B = [154 125 133 125 114 121 127 137 147 127]
B[-10] -> 154
B[-5] -> 121
B[3] -> 125
B[-1] -> 127

X =
[[127 129 126 129 130 128 129 128 131 127 127 129]
 [128 129 127 128 128 128 128 128 129 128 128 128]
 [128 127 128 128 126 128 128 126 128 127 127 128]
 [128 129 127 128 129 128 128 128 129 128 128 129]
 [111 136 127 143 123 134 140 123 122 118 142 151]
 [128 128 128 128 127 128 128 127 127 128 128 128]
 [128 141 113 120 116 143 135 133 128 118 115 123]
 [128 129 126 129 129 128 129 128 130 127 127 129]
 [128 128 129 127 127 128 128 129 126 129 130 128]
 [128 128 129 127 128 128 128 129 126 128 129 127]
 [128 144 108 118 113 148 138 135 128 114 112 121]
 [117 134 127 139 126 133 137 125 124 122 137 143]
 [127 129 126 128 130 128 129 127 131 126 126 129]
 [128 129 123 129 129 131 129 125 132 125 124 130]]
X[-14,-12]	127
X[-5]	[128, 128, 129, 127, 128, 128, 128, 129, 126, 128, 129, 127]
X[8,-2]	130
X[1,6]	128
X[6,9]	118
X[-8,8]	128
X[0]	[127, 129, 126, 129, 130, 128, 129, 128, 131, 127, 127, 129]
X[-13]	[128, 129, 127, 128, 128, 128, 128, 128, 129, 128, 128, 128]
X[7,2]	126
X[9,-2]	129
X[5,-9]	128
X[-11,-10]	127
X[:, -8]	[130, 128, 126, 129, 123, 127, 116, 129, 127, 128, 113, 126, 130, 129]
X[:, 2]	[126, 127, 128, 127, 127, 128, 113, 126, 129, 129, 108, 127, 126, 123]
X[-8,-9]	120
X[:, -9]	[129, 128, 128, 128, 143, 128, 120, 129, 127, 127, 118, 139, 128, 129]
X[10,-12]	128
X[-8]	[128, 141, 113, 120, 116, 143, 135, 133, 128, 118, 115, 123]
X[0,7]	128
X[4,9]	118
X[2,0]	128
X[:, -7]	[128, 128, 128, 128, 134, 128, 143, 128, 128, 128, 148, 133, 128, 131]
X[7,6]	129
X[4,10]	142
X[-6]	[128, 128, 129, 127, 127, 128, 128, 129, 126, 129, 130, 128]
X[9,7]	129
X[8,3]	127
X[4]	[111, 136, 127, 143, 123, 134, 140, 123, 122, 118, 142, 151]
X[11,-10]	127
X[-9,2]	128
X[12,-7]	128
X[13,1]	129
X[:, -1]	[129, 128, 128, 129, 151, 128, 123, 129, 128, 127, 121, 143, 129, 130]

A =
[[130 125 113 136 127 107 124 124 149]
 [149 127 110 147 135 134 123 135 129]
 [116 131 117 142 137 109 121 129 146]]
Rows and columns are counted from 0.
(0, 0)	130
(1, 5)	134
(1, 0)	149
(0, 5)	107
(1, 6)	123
(2, 7)	129
(1, 7)	135
(0, 1)	125

W = [115, 157, 137, 148, 126, 150, 134, 139]
W[0]: 115
W[1]: 157
W[6]: 134
W[5]: 150

x =
[[122 130 128 126 127 131 125 127 120 127 124 125]
 [128 132 132 127 130 128 151 128 125 128 125 127]
 [128 127 129 130 128 124 119 126 124 124 129 125]
 [128 131 126 129 129 128 131 121 123 129 132 125]
 [131 121 122 124 131 130 130 128 124 126 130 126]
 [119 127 131 128 133 120 118 132 123 129 127 135]
 [125 122 130 127 125 130 107 122 122 132 127 127]
 [138 138 136 129 128 125 132 130 141 125 129 135]
 [122 125 129 125 130 131 135 128 126 124 131 123]
 [130 138 139 128 132 123 135 130 123 121 133 125]
 [130 121 131 131 129 131 133 121 141 126 130 126]
 [131 124 116 130 131 124 120 120 137 127 126 122]
 [132 136 127 128 128 122 129 129 121 125 129 131]
 [126 121 117 131 126 136 117 125 126 130 125 132]
 [132 122 118 128 130 113 118 126 134 132 125 127]
 [124 127 134 129 129 123 135 125 125 134 129 120]]
x[0,0]: 122
x[4,7]: 128
x[11,2]: 116
x[2,10]: 129
x[9,6]: 135
x[12,11]: 131
x[5,4]: 133
x[7,0]: 138
x[6,11]: 127
x[:, 1]: [130, 132, 127, 131, 121, 127, 122, 138, 125, 138, 121, 124, 136, 121, 122, 127]
x[10]: [130, 121, 131, 131, 129, 131, 133, 121, 141, 126, 130, 126]
x[15,7]: 125
x[11]: [131, 124, 116, 130, 131, 124, 120, 120, 137, 127, 126, 122]
x[13,5]: 136
x[9,8]: 123
x[6,4]: 125
x[10,5]: 131
x[4,4]: 131
x[:, 8]: [120, 125, 124, 123, 124, 123, 122, 141, 126, 123, 141, 137, 121, 126, 134, 125]
x[2,8]: 124
x[14,4]: 130
x[13,4]: 126
x[9,0]: 130
x[15,5]: 123
x[5,9]: 129
x[12]: [132, 136, 127, 128, 128, 122, 129, 129, 121, 125, 129, 131]
x[8,0]: 122
x[12,6]: 129
x[0,9]: 127
x[3,4]: 129
x[7,4]: 128
x[3,8]: 123
x[:, 4]: [127, 130, 128, 129, 131, 133, 125, 128, 130, 132, 129, 131, 128, 126, 130, 129]
x[1,3]: 127
x[1]: [128, 132, 132, 127, 130, 128, 151, 128, 125, 128, 125, 127]
x[11,11]: 122
x[:, 9]: [127, 128, 124, 129, 126, 129, 132, 125, 124, 121, 126, 127, 125, 130, 132, 134]
x[:, 3]: [126, 127, 130, 129, 124, 128, 127, 129, 125, 128, 131, 130, 128, 131, 128, 129]

m =
[[133 135 138 126 131 148 140 125 132 122 112 118 125 131 128 124]
 [138 138 136 126 133 145 141 138 128 133 115 123 121 126 142 118]
 [115 120 123 138 122 120 121 132 118 121 140 121 134 133 109 119]
 [135 130 137 126 126 149 141 124 129 121 111 119 130 129 123 127]
 [114 125 125 137 135 118 135 133 119 126 138 119 134 126 108 121]
 [115 124 129 131 119 116 118 123 125 117 139 136 125 125 137 119]
 [152 134 131 133 129 115 123 135 137 134 113 136 128 132 138 137]
 [153 132 132 135 129 116 123 132 138 133 118 135 123 133 137 138]
 [151 125 122 126 134 121 118 135 134 130 136 127 120 125 142 140]]
m[0][0] -> 133
m[6][6] -> 123
m[0][7] -> 125
m[5][4] -> 119
m[7][0] -> 153
m[1][2] -> 136
m[:, 12] -> [125, 121, 134, 130, 134, 125, 128, 123, 120]
m[:, 3] -> [126, 126, 138, 126, 137, 131, 133, 135, 126]
m[:, 4] -> [131, 133, 122, 126, 135, 119, 129, 129, 134]
m[0][13] -> 131
m[1] -> [138, 138, 136, 126, 133, 145, 141, 138, 128, 133, 115, 123, 121, 126, 142, 118]
m[7][10] -> 118
m[5][2] -> 129
m[6][1] -> 134
m[5] -> [115, 124, 129, 131, 119, 116, 118, 123, 125, 117, 139, 136, 125, 125, 137, 119]
m[1][11] -> 123
m[4][13] -> 126
m[2] -> [115, 120, 123, 138, 122, 120, 121, 132, 118, 121, 140, 121, 134, 133, 109, 119]
m[7][4] -> 129
m[6][8] -> 137
m[7] -> [153, 132, 132, 135, 129, 116, 123, 132, 138, 133, 118, 135, 123, 133, 137, 138]
m[6] -> [152, 134, 131, 133, 129, 115, 123, 135, 137, 134, 113, 136, 128, 132, 138, 137]
m[0][1] -> 135
m[8][3] -> 126
m[:, 6] -> [140, 141, 121, 141, 135, 118, 123, 123, 118]
m[5][7] -> 123
m[5][10] -> 139
m[6][15] -> 137
m[7][6] -> 123
m[4][7] -> 133
m[3][1] -> 130
m[7][1] -> 132
m[0] -> [133, 135, 138, 126, 131, 148, 140, 125, 132, 122, 112, 118, 125, 131, 128, 124]
m[3][3] -> 126
m[2][15] -> 119
m[3] -> [135, 130, 137, 126, 126, 149, 141, 124, 129, 121, 111, 119, 130, 129, 123, 127]
m[6][10] -> 113
m[8][0] -> 151

arr =
[[134 122 126 130 131 119 119 104 147 127]
 [138 123 132 152 130 133 116 113 136 130]]
arr[0, 0]	134
arr[1, 9]	130
arr[0]	[134, 122, 126, 130, 131, 119, 119, 104, 147, 127]
arr[1]	[138, 123, 132, 152, 130, 133, 116, 113, 136, 130]
arr[:, 2]	[126, 132]
arr[1, 0]	138

M =
[[126 127 127 129 129 128 129 128 129 127]
 [124 129 132 124 130 129 123 118 130 131]
 [129 129 127 128 130 129 129 128 128 126]
 [126 129 129 127 127 127 127 126 128 128]
 [126 130 131 123 132 131 122 118 129 132]
 [127 128 129 127 128 127 126 125 128 129]
 [105 131 129 139 115 135 147 116 119 118]]
M[0, 0]: 126
M[5, 2]: 129
M[:, 7]: [128, 118, 128, 126, 118, 125, 116]
M[:, 2]: [127, 132, 127, 129, 131, 129, 129]
M[:, 5]: [128, 129, 129, 127, 131, 127, 135]
M[:, 9]: [127, 131, 126, 128, 132, 129, 118]
M[2, 1]: 129
M[2, 9]: 126
M[0, 2]: 127
M[0, 8]: 129
M[3, 8]: 128
M[6]: [105, 131, 129, 139, 115, 135, 147, 116, 119, 118]
M[:, 3]: [129, 124, 128, 127, 123, 127, 139]
M[1, 1]: 129
M[6, 9]: 118
M[5, 5]: 127
M[:, 1]: [127, 129, 129, 129, 130, 128, 131]
M[0]: [126, 127, 127, 129, 129, 128, 129, 128, 129, 127]
M[5]: [127, 128, 129, 127, 128, 127, 126, 125, 128, 129]
M[0, 9]: 127
M[3]: [126, 129, 129, 127, 127, 127, 127, 126, 128, 128]

data = [120 123 141 138 154 132 128 114 141 135 140 140]
data[0] -> 120
data[8] -> 141
data[4] -> 154
data[3] -> 138
